A single turn carries every row of the set below to another of its rows. Some are shown first; where does it send the rows asked next?
q649: [-1.53  0.21 -0.83  2.43  2.10  1.56  3.29  0.78 -1.47  1.14 -2.36  0.27
 -3.02  1.21  0.18 -2.22  3.16 -2.19 -2.18 -1.00  1.54  0.97  2.31]
q529: [ 3.11  1.14 -2.89  1.51  2.15 -0.50  0.51  0.67 -1.06  1.05 -0.09 -2.64
 -0.72  0.83 -0.21 -0.88  0.03 -2.07  0.54 -1.01 -0.66  0.01  4.18]
q308: [ 1.33 -0.85 -2.72 -1.21  2.69  3.06  2.00  0.49  0.99  0.28  0.45 -0.50
 -0.40  3.04  1.08  0.29  0.71 -3.61 -3.46 -0.93 -1.35  1.15  1.75]
q898: [-1.11 -2.13 -1.83  2.65 -0.14  0.45  2.76  0.13 -3.36 -2.73 -1.05 -0.13
 -0.36  0.82  0.51 -1.76  1.81 -2.58 -1.98 -2.85 -1.85  1.49  0.42]
q824: [-0.36 -1.25 -3.09  3.90  2.07  0.78  1.71  1.17 -1.54  2.26 -1.77 -0.67
 -2.31  1.78  0.45 -1.67  1.09 -3.02 -1.08 -1.72  0.83  0.09  4.27]
q494: [ 1.54  0.25 -1.81  0.85  2.56 -0.09  2.65  2.23 -0.36 -1.58  1.18  0.16
  1.01  0.43 -1.84 -1.85  0.88 -2.40 -1.16  0.22  0.33 -1.99  3.45]
q873: [ 0.80 -2.09 -2.44  1.58  0.81  0.54 -0.81 -1.23  0.24 -1.64  0.61 -1.54
 -1.35  0.24  0.10  0.42  2.98 -0.92 -1.10 -0.52 -0.58  3.09  2.72]
q571: [-0.63 -0.83 -0.02  1.19 -1.08 -0.55 -0.57 -0.10 -2.24 -2.21  0.51  0.10
 -0.29  2.58  0.88 -1.09  1.90 -1.99 -0.43 -0.79 -1.73  2.24  0.09]
q103: [-1.70 -1.00 -0.42  0.23  1.65  2.55  2.17 -0.56 -0.91  0.20  1.94  3.43
 -1.11 -0.82  0.19 -0.46  1.63 -2.48 -1.50 -3.10 -1.31  1.05  1.68]
q43: [ 0.41 -0.40 -3.91 -1.03  1.74  2.45  2.36  1.95 -1.77  0.54  2.04  1.56
 -2.75  3.93  1.68 -1.89  1.82 -1.76 -2.10 -1.34 -0.90  2.04  3.12]
q238: [-1.01  1.14 -2.14  1.64  1.04 -1.22  3.03 -0.50 -3.86 -1.00 -0.52 -0.69
 -1.77  1.76  1.30 -0.06  3.26 -2.00 -2.91 -2.80 -0.61  2.44  4.24]
q896: [ 0.86 -2.05 -2.44  1.78  1.26  1.65  1.76 -1.47 -2.43  0.76  0.48 -1.17
 -1.25  0.07  2.06 -1.26 -2.05  0.39 -1.01 -2.03 -0.44  1.73  2.42]
q429: [-1.16 -1.46 -4.00  2.21  0.85  0.49  1.19 -0.19 -2.06 -1.59 -0.93  0.12
  1.24  1.92  1.85 -1.87 -0.95 -2.60 -3.65 -0.62  0.11  1.47  3.29]
q268: [ 0.06  0.41 -1.68  2.16  3.95  0.24  0.39  0.55 -0.39  1.08  2.25 -0.43
 -3.05  0.73 -0.38 -1.72  1.05 -4.05  0.03 -0.32  1.10  1.06  2.58]
q723: [ 0.00  1.52 -1.72 -0.68 -0.80  0.33  2.44  0.89 -0.24 -0.92  0.25  0.45
  0.23  0.36  0.78 -1.82  2.18 -2.05  0.62  0.38 -0.59 -1.58  3.00]
q90: [ 1.10 -1.41 -3.47 -0.05  2.26  0.63  4.69  1.42 -0.74 -1.58 -0.57  0.89
  0.35  1.19  0.35  0.43  1.05  0.16 -2.33  0.09  0.86  3.31  2.21]
q126: [ 1.64  1.22 -1.08 -0.03  3.52  0.78  2.17  0.96 -1.71 -2.53  0.03  0.87
 -2.15  1.80  3.24 -0.87  0.50 -3.64 -3.14 -0.66 -0.33  0.02  1.10]
q36: [-1.00  0.02 -2.79  0.24  1.66  0.06  1.41  1.37 -1.26 -1.51  2.43  2.95
  1.54 -0.10 -1.35 -0.43  2.37 -1.97 -1.82 -1.12 -1.47  2.71  1.80]
q233: [ 0.30 -1.29  0.42  3.08  0.09  0.09  2.07  0.83 -1.44 -0.85  1.27  0.03
  0.10  1.18  2.61 -0.08  2.82 -0.45 -1.00 -2.01 -2.21 -1.49  2.16]
q101: [-2.07 -0.01 -1.62  1.29  1.34  0.68  4.50  0.40 -1.12  2.22  0.69  1.19
 -0.37  1.20 -0.83 -0.96  1.54 -1.76 -0.36 -0.70  2.29  0.69  4.52]
q362: [ 0.37 -0.92 -0.58  1.27 -0.17  0.81  2.32 -1.00 -4.27 -0.58  0.29 -1.56
 -1.06  0.49 -0.28  0.16  1.33 -1.16 -0.39 -1.86 -2.20  3.61  1.16]
q585: [-0.15 -1.40 -2.18  0.79  0.82  2.10  2.43  0.37 -0.83  1.18  2.58  2.04
 -1.88  1.26  4.08  0.30  0.78 -1.98  0.53  0.49 -0.32  2.30  2.03]
q583: [ 1.41  0.50 -3.36  0.07  2.67  2.05  3.94  0.78 -0.42  0.92  1.67  0.07
  0.89  2.93  1.99 -1.35  1.34 -0.02 -1.70 -2.22 -0.24  1.30  0.62]
q478: [ 0.20  0.27 -0.08  0.90  1.22 -0.52  0.15  1.46 -2.54 -0.96  1.15 -0.34
 -0.87  3.43  2.48 -2.02 -1.77 -0.52 -1.64 -0.47 -1.26  1.80  3.68]
q109: [ 1.83 -0.38 -3.36  1.90  2.58 -1.39  1.57  2.32 -0.89  0.97  0.92 -1.79
 -2.19  0.16 -1.02  0.36  1.54 -2.53  0.02  0.47 -1.09  1.84  1.47]
q579: [ 0.10  0.59 -1.80  1.44  0.03  0.42  0.84  1.23 -0.31  0.06 -1.27  0.25
  0.80  2.74  0.61 -2.80  1.74 -0.83  0.08 -0.27  1.35 -0.79  4.73]
q70: [-0.52  1.27  0.51  0.91  4.27  0.37  2.00  1.07 -1.52 -0.51  1.81  1.38
 -1.05  0.48 -0.78 -0.10  1.40 -2.05 -2.33 -2.45 -1.81  2.85  1.08]

q585 -> q90
q70 -> q103
q873 -> q238
Now find these:
q109 -> q649
q429 -> q478
q529 -> q824
q362 -> q898
q494 -> q268
q308 -> q43

A single turn carries every row of the set below to another of its rows. Some are shown first; where does it send the rows asked next?
q49: [ 1.35  1.98 -1.49 -0.58 -0.74 -0.21  0.27 -0.23 -0.56  0.57 -1.77  2.46
  1.30  0.32 -1.64  0.58  1.11 -1.47  0.28 -1.95  1.35  0.68  1.75  3.48
  3.84 -0.20  1.39 -1.62 -1.15 -0.25 -1.29  0.02]
q11: [ 1.49  0.45 -0.59  0.50  0.21  2.72 -0.49  0.03 -2.08 -0.40 -1.46  0.70
  2.11  0.93  0.19  3.52  2.62  2.02 -1.34 -2.71  0.94 -0.03  2.24 -2.78
 -0.79  0.42  1.65  1.50 -0.28 -0.94 -1.38  0.69]
q365: [-1.18 -0.90  0.01  1.81 -0.39  0.95  2.34  1.44 -2.07  1.25 -1.44  3.30
  0.70  2.35 -3.13  1.40 -1.96  1.68 -1.29 -2.79  1.03  0.02  2.56 -1.46
  0.10 -0.83  1.84 -1.49 -0.75  0.58 -3.03 -0.17]
q144: [ 0.71 -0.29 -1.67  0.63  0.67  0.22  2.00 -0.50 -2.19  0.57 -0.48  1.52
 -1.18 -0.31  0.32  1.67  3.09 -0.51  0.71 -4.65  0.96 -0.07  1.56  0.65
  0.98 -3.97  0.16 -1.08  0.77  1.21 -3.44  0.47]
q582: [ 0.97  0.10  2.21  2.79 -1.18  2.37  0.81  0.04  0.08  1.88  0.40  1.35
  0.89 -0.55 -0.95  3.23  0.61 -0.46 -1.21 -1.81  2.44 -0.76  2.75 -0.95
 -1.55 -1.58  1.58 -2.18  1.13  0.43 -1.47  0.04]
q654: [ 0.91  0.07 -0.66 -2.60 -0.92 -0.29  1.81  3.40 -1.41  2.32 -0.57  3.13
  0.83  0.02 -1.09  0.06  0.33 -0.65  0.49 -4.55  1.99  1.60 -0.70 -1.14
  1.03  0.56  2.26 -1.11  0.30  1.60 -2.47 -1.38]
q187: [ 2.16  0.86  0.85 -0.46 -1.54  2.16  1.83  3.95 -1.32  2.64 -2.08  0.06
  3.04  1.37 -1.72  2.89  1.07 -1.42 -0.97 -4.16 -0.42  1.10  1.35 -1.61
 -1.89 -0.52  2.06  0.06  0.27  0.18 -1.00 -1.09]
q83: [-0.12 -0.87  1.25  1.20  0.24  2.12 -0.67  0.42 -2.81  1.34  0.17  1.94
  3.09 -1.22 -0.94  0.79  1.15 -1.43  1.01 -1.86  1.81  0.12  2.14  0.63
  2.76  0.42  0.09  2.02 -2.98  0.54 -1.08 -0.17]
q403: [-1.03  0.20 -0.10  1.88 -1.59  1.60  0.98  0.86 -4.40  3.72 -0.39  2.60
  2.45  1.36  0.06  1.78  1.28 -3.48  0.48 -2.15  1.20  2.08  3.15  1.23
  0.97  0.49 -0.31 -0.62 -1.23  1.61 -0.31 -1.13]
q463: [ 1.23  1.37 -0.70 -0.39 -0.93  1.87 -0.29 -0.24 -2.00  0.98 -1.32  0.93
  0.66  0.11  0.50  2.33  2.13 -0.87  0.57 -2.72  0.83  0.26  0.48 -3.60
 -4.07  0.33  1.48 -1.16 -0.23 -0.35  1.17  0.38]
q737: [ 1.12  2.20  0.08  0.98 -1.88  0.40  0.53 -1.95 -1.98 -0.46 -0.66  2.07
  1.89  0.87 -3.09 -1.67  0.68 -0.96  0.76 -3.98  1.46 -0.45  0.59 -2.19
  1.12  0.39  0.86 -3.24 -0.38  1.02 -1.60 -0.36]
q302: [-0.66 -0.23 -0.37  0.95  0.00 -0.93  1.19  0.65 -0.77  1.34 -2.34  2.77
  1.89  1.89 -1.39 -1.20 -1.14 -2.05  0.19 -0.96 -1.34  1.64  2.95  0.35
 -0.22 -0.53 -1.04 -2.23 -1.46 -0.89 -0.41 -1.34]
q276: [ 0.20  2.00 -0.77  1.54 -1.77  0.58  0.95  2.14 -1.65  2.06 -2.77  0.48
  0.73  0.81  0.45 -1.16  2.25 -0.35  0.57 -1.37 -0.32 -1.16  0.80  0.84
 -2.27 -2.05  1.49 -2.28  0.23 -0.08 -3.90 -0.95]
q693: [ 1.44 -0.54  0.72 -2.11 -1.57  0.46 -0.26 -1.81 -3.43  1.17 -0.92  1.44
 -1.68  0.59  1.10  1.12  2.76  0.57 -0.68 -1.20  0.53  2.91  2.42  0.03
  1.67 -1.99  2.17 -0.67 -1.93 -0.33 -2.54  0.10]
q291: [ 1.52  2.46 -0.22 -1.30 -1.00  2.22  1.32  0.51 -1.69  1.37 -1.30  2.99
 -1.09  0.99 -1.40 -0.66  2.78  0.11  1.46  0.19 -0.90  1.61  3.72  1.02
  0.07 -2.37  0.21 -0.55  0.33 -0.48 -0.40 -0.46]
q8: [ 1.77 -1.07 -0.21 -1.02 -0.66  0.71  2.23  0.11 -2.33  1.34 -2.33  1.49
 -1.21  1.72  0.33 -1.15  1.89 -1.45  0.35 -0.57 -1.48  0.74  1.99 -2.58
 -0.50 -1.42  0.51  0.80 -3.71 -1.19 -1.38 -1.76]
q909: [-1.64 -1.54  0.30 -2.65 -0.25 -1.21  0.33  1.36 -1.37  0.87 -1.31  1.02
 -1.35  1.01 -0.50  1.41 -0.40 -2.06 -0.58 -3.69  0.74  0.83  1.64  0.03
  1.81  0.27  0.35 -1.06 -3.38 -0.36 -1.76  0.32]
q942: [ 2.17  0.32 -1.81  0.63 -0.14  1.67  1.51  1.07 -1.84  2.01 -0.74  2.56
  1.20  0.33  1.92  2.92  3.22  0.44 -1.29 -1.99  1.82  1.75  2.57 -1.69
 -1.68  1.16  0.69 -0.35  2.05  0.55 -0.24 -0.85]
q357: [ 1.71 -0.83  0.17 -0.35 -0.15 -0.67  1.39  1.66 -4.02  0.13 -2.72 -0.90
  0.62 -1.23 -0.56 -0.87  1.12  1.25 -1.03 -4.15 -1.93  0.70  1.79 -1.26
 -0.94 -1.26 -0.41 -1.11 -1.75  1.23 -2.48  0.68]
q805: [ 3.72 -0.90  0.94  0.69  0.39  0.93  1.10 -1.33 -1.00  0.48 -0.12  0.66
  1.92 -0.01 -0.82  0.71  2.59 -2.48 -0.63 -5.58  1.04  1.63  1.69 -2.11
 -0.78  1.66  1.51 -0.15  0.38  0.21 -2.79  0.92]
q7: [-0.82 -0.21  0.75  0.10 -0.18  1.97 -0.48  0.96 -3.75  2.49 -0.75  2.01
  1.18  0.02 -1.43  0.44  0.15 -3.26  2.34 -2.88  0.49  1.27  1.56  1.03
 -1.70  1.65  1.70  0.40 -3.15  0.34 -0.47  1.69]

q365 -> q654
q8 -> q693
Now find these:
q582 -> q187
q83 -> q403
q357 -> q144
q11 -> q942
q909 -> q49

